In the data rows, the value 128 means zero.
Here are some points:
[ 80 111 112 137 161 177 103 165 167 105 107 125 168 190  78  87  85 100
 109  97  62  55 224 177 128 231]
[111 113 112 133 150 122 171  76  76 208 210 112 138 132 191 199 200 139
 157 138  61 121 113 101  88 104]
[147 107 108 105 129 123 136 153 152 103 103 105 107 114 124  93  94 111
 139 115 149 114 148 137 143 137]
[145 143 143 136 149 108 135 127 127 129 129 129  85  99 112  69  67 159
 145 139 118 106 114  93 135 110]
[153 160 161  74 103 112  68 128 126 147 145 168 157 134 106 122 125 115
 111 111 137 133 183 132 149 130]
[ 89 104 107 125 154 185 120 158 159  97  97  98 129 111 143 122 123 117
 102 121 129 112 135 112 143 158]
[148 163 161 107  97 104  93 146 145 124 122 153 135 139 117  98  97 124
 165 167 151 127 145 128 167 138]
[ 99 108 109 130 155 162  90 156 156  72  73 106 159 123  93 125 126 112
  96  94 105 125 158 111 139 187]
[157 197 197 149  82  91 152  54  54 173 172 105  92  93  94 144 143 170
 157 147  87 156 120 107  88  98]
[143 110 108 171 111 101 126 120 121 128 128 138  75  92 111  92  90 169
 159 151 139  94  72 122 139 105]
[164 138 138 109  93 116  80 128 127 127 128 117 140 110  85 128 127 146
 129 114  88 163 156  99 141 193]
[149 105 104 114 115  98 164 165 165 115 115 173 134 163 136 133 134  94
 132 102 177 109 122 164 158 133]
[151 140 142 102  99 109  68 145 144 140 140 169 158 175  87 136 135  94
 124  93 145 154 182 149 172 167]
[150 131 132 124 152 228 155  65  66 200 199 134 129 115 137 120 118 114
 175 150  50 124 125  66  51 109]
[ 63 103 104 110 150 233 114 149 151 109 107 143 176 250 117  85  86  88
 111 116  68  64 170 189 130 246]
[115 107 110 222  41  85 109 102 102 126 125 139  79 111 130 192 192 152
 164 169 174 121  35 164  97  97]
[148 111 114 150 161 155 131 132 135  97  97 110 133 112 107 104 106 100
 114  95  80 146 136 122 135 139]
[158 114 116 122 145  99 124  79  82 174 173 202 145 124 119 162 161 174
 168 219  65 103 122  72  68 112]
[147 217 218  54 151 109 123  77  74 127 127 165 117 140 122 126 128 114
 152 132 121  89 154 149  18 133]
[153 183 185 132  55  96 120 105 105 163 165 154 110 148  87 100 100 189
 186 194 102 147  99 109 120 111]
[125 110 110 150 153 153 148 136 137 135 135  88 132 115 174 177 178 112
  75 143 146 147 106 131 150 109]
[149 128 128  80 120 103 114 128 128 158 159 199 154 148 127 128 129 139
 155 171 152 131 157 164 129 117]
Here are 25 more points, each followed by its number:
[128 105 104 166  44  93  97 142 141 108 109 168  89 107 103 101 103 155
 155 132 156 130  32 185 148 122] 0
[134 103 105 169 145 176 144 107 107 141 141 108 128 127 102 123 121 116
 164 174 115 116  69 113  55 101] 1
[109 113 113 171 156 147 133 131 130 150 152 102 142 115 198 174 176 119
 103 138 145 136 110 116 128 103] 2
[145 170 170 128 150 105 179  80  80 110 111  84  38 112 159 149 146 132
 121 103 152 157 113 169 128 140] 3
[ 79 114 114 140 146 131  60 164 163 126 124 134 161 185 157 160 160 120
 157 153 166 121  95  85  98 111] 4
[ 60  95  94  96 143 160  88 144 145 123 122 159 171 234  78 125 125 137
 123 156 125  92 164 102 143 214] 5
[150 120 119 133 151 222 153  71  73 190 189 131 126 121 142 125 124 116
 178 160  64 119 125  65  49 107] 6
[ 69  95  93 109 143 148 125 139 138  84  86 155 165 193  87 146 145 131
  74 173 148 133 134  87 145 142] 7
[158 166 168  78 143 125  95  70  68 209 208 211 148 124 107 147 151 142
 167 162  81 113 128  94  65 127] 8
[103  99  98 127 159 153 155 136 137 109 109  90 100 105 157 137 137 135
  92 129 123 108 121 121 146 109] 9
[ 79 102 104 130 156 179 133 146 149 123 124  98 119 111 168 154 154 132
 104 118 130 105 120 122 149 133] 10
[158 149 148  80 143 139 116  67  67 218 222 186 147 116 114 158 159 134
 161 156  64 129 133  78  65 119] 11
[151 114 115 130  98 117 127 167 168 120 122 135 149 127 133 107 108  70
 131 116 157  87 170 132 125  96] 12
[159 166 167 109 124  95 139  97  96 171 172 109 131 118  96 115 115 128
 140 121  85 196 137 108 142 126] 13
[147 151 150  89 112 103 127 149 148 131 127 180 140 129 132 138 137  96
 137  85 173 109 143 164 157 127] 14
[131  96  95 202  83  87 123 111 112 126 127 139  66  93 107 133 136 175
 165 152 148  92  43 148 141 106] 15
[150 199 198 102 141 100 142  98 101 120 122 133  74  89 115  84  83 164
 115 167 132 167 123 129 136 124] 16
[ 56 116 115 162 156 153 140 118 116 182 180 102 157 123 207 199 200 141
 137 123 114  94 113 135  99 102] 17
[ 43 120 118 176 157 140 108 135 132 175 176 121 163 147 194 195 194 119
 147 137 134 103 137  95  80  99] 18
[113 105 107 130 158 141 156 142 140  94  93  92 101 112 127 137 136 108
  92 125 118 127 136 107 145 104] 19
[144 167 167 131 150 105 182  79  81 110 109  81  34 115 162 149 150 129
 123 109 155 155 114 171 130 142] 20
[154 187 187  50 120 107  73 112 113 148 149 183 161 130 112 106 106 115
 149 131 117 103 162 123  82 128] 21
[151 128 127 124 109 113 126 171 171 107 106 144 148 127 127  89  90  85
 130  89 145  85 176 124 146 104] 22
[133 104 103 125 115 116 135 139 138  99 100 144 135 123 135 108 108 121
 136 135 153 154 147 143 150 107] 23
[137 107 107 136 152 151 154 133 131 126 127  81 122 113 159 167 168 105
  63 129 137 154 102 146 151 126] 24
Which of these numbered points is nearest to each point below by angle, seen from the average point of the first points? Its number follows each.
[ 67 108 107 152 158 146 149 116 119 167 165  95 140 118 201 186 187 155
 130 103 114  88 114 154 134 102] > 17
[109 109 110  97 149 110  35 170 172 144 141 143 158 201 110 118 118 109
 112  96 143 113 156 107 163 251] > 5
[ 67 111 113 155 158 145 143 116 117 166 168  94 140 115 199 186 185 153
 131 108 110  89 113 151 134 102] > 17
[100 102 102 133 160 138 155 133 134 121 123  85  91 100 173 137 133 145
  98 134 120 110 119 124 150 115] > 9
[147 104 102 105 132 124 139 158 157  99  99 102 108 118 122  88  88 108
 143 100 145 112 151 138 141 139] > 22
[127 101  99 137 115 115 112 108 106  96  92 149 157 135 124 108 107 142
  84 139 134 149 146 119 133  95] > 23
[113 110 109 141 157 136  92 152 152  76  75 110 151 121  86 137 135 106
 100  89  83 137 163 110 138 179] > 19
[146 129 127 150  87 116 127 102  98  98  97  97 147 111 130 116 113 175
  80 127 130 176 163 105 145  99] > 23
[143 135 132 135 106 102 136 150 151 124 122 147 127 127 127  99  98 148
 178 159 144 119 153 100 155 128] > 23
[149 120 121 153 109 100 109 131 132 114 115 163  81  98 111  82  82 157
 158 131 130 118  72 133 136 114] > 0
[ 88 102 102 136 158 136 155 127 128 134 133  86 101  99 176 155 156 157
  99 119 113 101 115 139 149 120] > 9
[149 102 102 109 131 123 141 159 159 103 103 103 107 123 122  87  87 110
 144  98 142 114 147 139 142 139] > 22
[160 148 147 154 157 126 130 117 117 112 112 107 129 105 103  76  76 132
 124 125  82 152 135 121 130 124] > 16
